In the rows, 128 means zero.
Where one turn sends some rows of the set: a few examples, then the rows asked
q_230: [121 134 171 102 144 122 121 161 131 151 117 137 129 108 112 152 109 126]
q_340: [111 144 136  93 126 120 123 153 142 161 125 155 161 130 151 121 115 114]
q_289: [ 83 137 141  86 133 121 131 148 143 152 163 127 153 148 148 116 107 133]
q_427: [107 129 135 117 117 123 150 181 168 160 148 130 111 171 139 114 131  97]
q_797: [102 127 163  97 133 125 128 164 136 163 108 133 142 118 101 136 114 138]
q_265: [ 89 124 171 101 150 119 139 174 134 141 141 122 134 144 108 138 108 150]
q_457: [109  84 131 107 141 120 122 159 137 117 145 143 131 145 145 129 116 124]
q_496: [124 149 163 127 151 118 139 150 138 146 145 133 151 126 160 140 107 111]
q_177: [116 121 159 113  99 125 156 157 157 144 122 116 153 148 132 113 144 118]
q_259: [129 139 109 131 135 124 131 153 149 115 129 115  98 138 105 124 118 100]
q_462: [105 126 135 101 159 119 130 142 131 162 152 115 141 122 143 152  94 132]
q_878: [137 147 136 123 133 143 112 162 106 158 129 138 129 138 136 108 114 127]
q_525: [114 132 107 140 134 121 127 144 146 136 118 114 112 137  99 112 124  98]
q_155: [111 138 119 140 127 121 130 147 153 115 138 120 109 147 105  98 122  99]
q_842: [114 133 135 102 134 105 154 161 138 166 119 128 161 149 142 159 112 127]
q_928: [113 162 155 113 124 123 161 162 142 161 140 114 156 132 144 117 106 139]
q_499: [111 131 168  83 144 107 116 161 133 128 128 136 128 107 121 144 128 122]
q_300: [108 121 136 122 128 115 152 175 168 140 158 121 105 133 151  96 132  96]
q_216: [ 95 137 174  92 139 109 110 163 128 126 141 148 133 120 125 117 123 124]
q_680: [110 115 121  86 103 101 121 151 114 151 128 115 131 129 127 109 129 135]
q_867: [126 132 146  97 135 125 139 151 123 145 151  75 115 133 127 149 132 129]
q_154: [103 127 137 131 135 122 155 165 155 179 151  96 108 157 131 125 134  99]
q_572: [142 122 137 127 153 120 144 170 126 126 116 119 142 123 150 134 148 116]
q_86: [117 131 154 101 132 164 132 161 154 127 161 114 126 140 140 104 123 130]
q_943: [ 97 132 163  85 135 130 142 173 141 152 124 116 135 126 104 131 116 155]
q_636: [111 130 105  98 128 124 128 170 138 186 138 110  97 139 127 120 125 109]
q_401: [110 130 146  85 137  96 150 162 148 123 152 124 146 139 160 151 116 121]
q_184: [105 152 183 104 141 114 131 177 132 128 136 143 139 138 126 118 126 129]
q_245: [123 132 115 126 139 117 136 168 137 178 128 114 102 110 139 108 130 100]
q_902: [133 121 113 119 137 109 134 180 146 152 129 142  99 129 149 125 127  92]
q_388: [111 121 122 115 156 128 125 171 155 146 154 130 103 133 155 116 138  85]
q_691: [102 129 113 134 137 116 136 149 152 127 131 102 116 163  99 120 136 102]
q_38: [120 150 118 130 129 124 143 161 158 116 131 111 109 162 103 116 131  99]
q_657: [110 134 105 116 136 122 125 149 155 113 130 114 110 142 108 114 141  92]
q_222: [114 117 120 113 119 102 158 172 150 173 145  97  93 141 127 130 118 114]
q_269: [ 92 132 178 106 149 106 143 179 135 136 130 133 145 152 119 135 131 136]
q_843: [121 115 157 128 120 125 128 146 134 164 142 121 131 174 120 152 108 116]
q_463: [113 133 109 131 127 121 139 151 148 125 138  99  98 149  96 115 113 115]
q_203: [119 144 133  77 125 116 144 157 142 143 141 118 140 101 150 124 105 138]
q_668: [118 143 100 116 127 128 137 157 150 131 117 103 109 145  96 115 132 107]

q_462 goes to q_496
q_657 goes to q_691
Now find these:
q_222 goes to q_902
q_230 goes to q_184
q_867 goes to q_572

Where one turn sends some rows of the set: a few examples, then the rows asked
q_432: [108 139 171  99  96 111 117 112 162 125 127 135 125 141 135 112 150 131
 141 123 108 104 119 159 105 107 135 130 126]
q_33: [117 129 133  96 116 121 140 119 145 117 163 142 137 124 121 137 157 112
 127 153  94 116 148 125  97 127 123 129 134]
q_583: [151 139 153 105 128 119 110 131 160 133  86 121 136 125 159 106 115 134
 119 109 142 110 130 133 130  95 141 129 134]
q_585: [109 126 113 116 149 162 124 111 119 136 109 129 137 135 148 102 129 141
 111 112  99 123 115 148 117 134 120 116 122]
q_874: [131 147 144 113 131 143 105 148 130  70 123 141 126 144 111 146 121 147
 149 132 127 122 139 134 122 128 117 145 114]
q_787: [133 163 147 100 122 116 124 126 144 133 110 109 119 118 147 124 133  98
 133 135 105 120 106 148 149 136 106 158  94]
q_372: [124 139 119 117 119 146 143 135 118  97 104 119 113 141 129 143 133 150
 118 117 124 128 119 125 119 140 133 103 115]
q_492: [117 133 140 111 160 158  88 123 130 109 128 150 150 132 131 107 117 139
 143 128 102 123 134 154 121 119 105 154 120]
q_520: [143 154 148 129 133 135 124 127 146 132 123  94 141 123 163 124 125 127
 133 165 114 110 117 136 158 148 130 140 111]
q_435: [114 101 144 126 119 139 113 135 127 124 128 123 140 141 148 101 142 137
 161 100 133 148 114 106 119 121 133 131 119]
q_386: [103 139 151 106  96 100 104 107 137 137 115 131 110 146 144 121 125 132
 139 147 116 101 141 157 127  97 126 120 147]
q_189: [119 130 118 116 138 137 117 136 123 130 141 116 155 149 120 128 143 112
 166 100 138 145 147 110 108 116 115 136 128]
q_199: [108 118 141 127 119 150 124 133 127 121 146 115 159 144 129 104 147 111
 155  93 124 153 129 118 108 122 127 146 126]
q_215: [142 154 128 128 120 127 104 122 120 134 142 121 122 118 156 129 134 137
 130 154 127  96 144 131 140 172 132 138 140]
q_178: [157 135 136 114 129 134 135 129 128 118 133 125 149  93 142 135 108  96
  98 157 120 132 138 123 115 103 126 132 127]
q_819: [135 162 127 102 113 111 107 118 117 132 134 141 101 110 137 131 143 105
 127 125 117 108 133 144 135 159 107 156 128]
q_280: [123 111 126 113 134 129 104 139 124 136 127 125 138 145 143 124 135 139
 172 100 147 142 139  93 116 120 123 120 124]
q_159: [160 128 114 102 152 129 130 137 143 123 123 125 152 109 145 139 129 115
 106 141 130 118 161  99 123 114 126 121 139]
q_893: [108 123 149 113 105 127 130 111 138 122 144 142 125 117 151 134 126 116
 131 178  94 111 138 117 105 117 121 120 130]
q_170: [151 147 140 109 123 109 109 121 130 134 103 117 133 120 136 124 111 113
 107 127 150 115 139 161 132  86 131 133 141]

q_819 goes to q_787
q_583 goes to q_159
Now find these:
q_874 goes to q_492
q_435 goes to q_280
q_893 goes to q_386

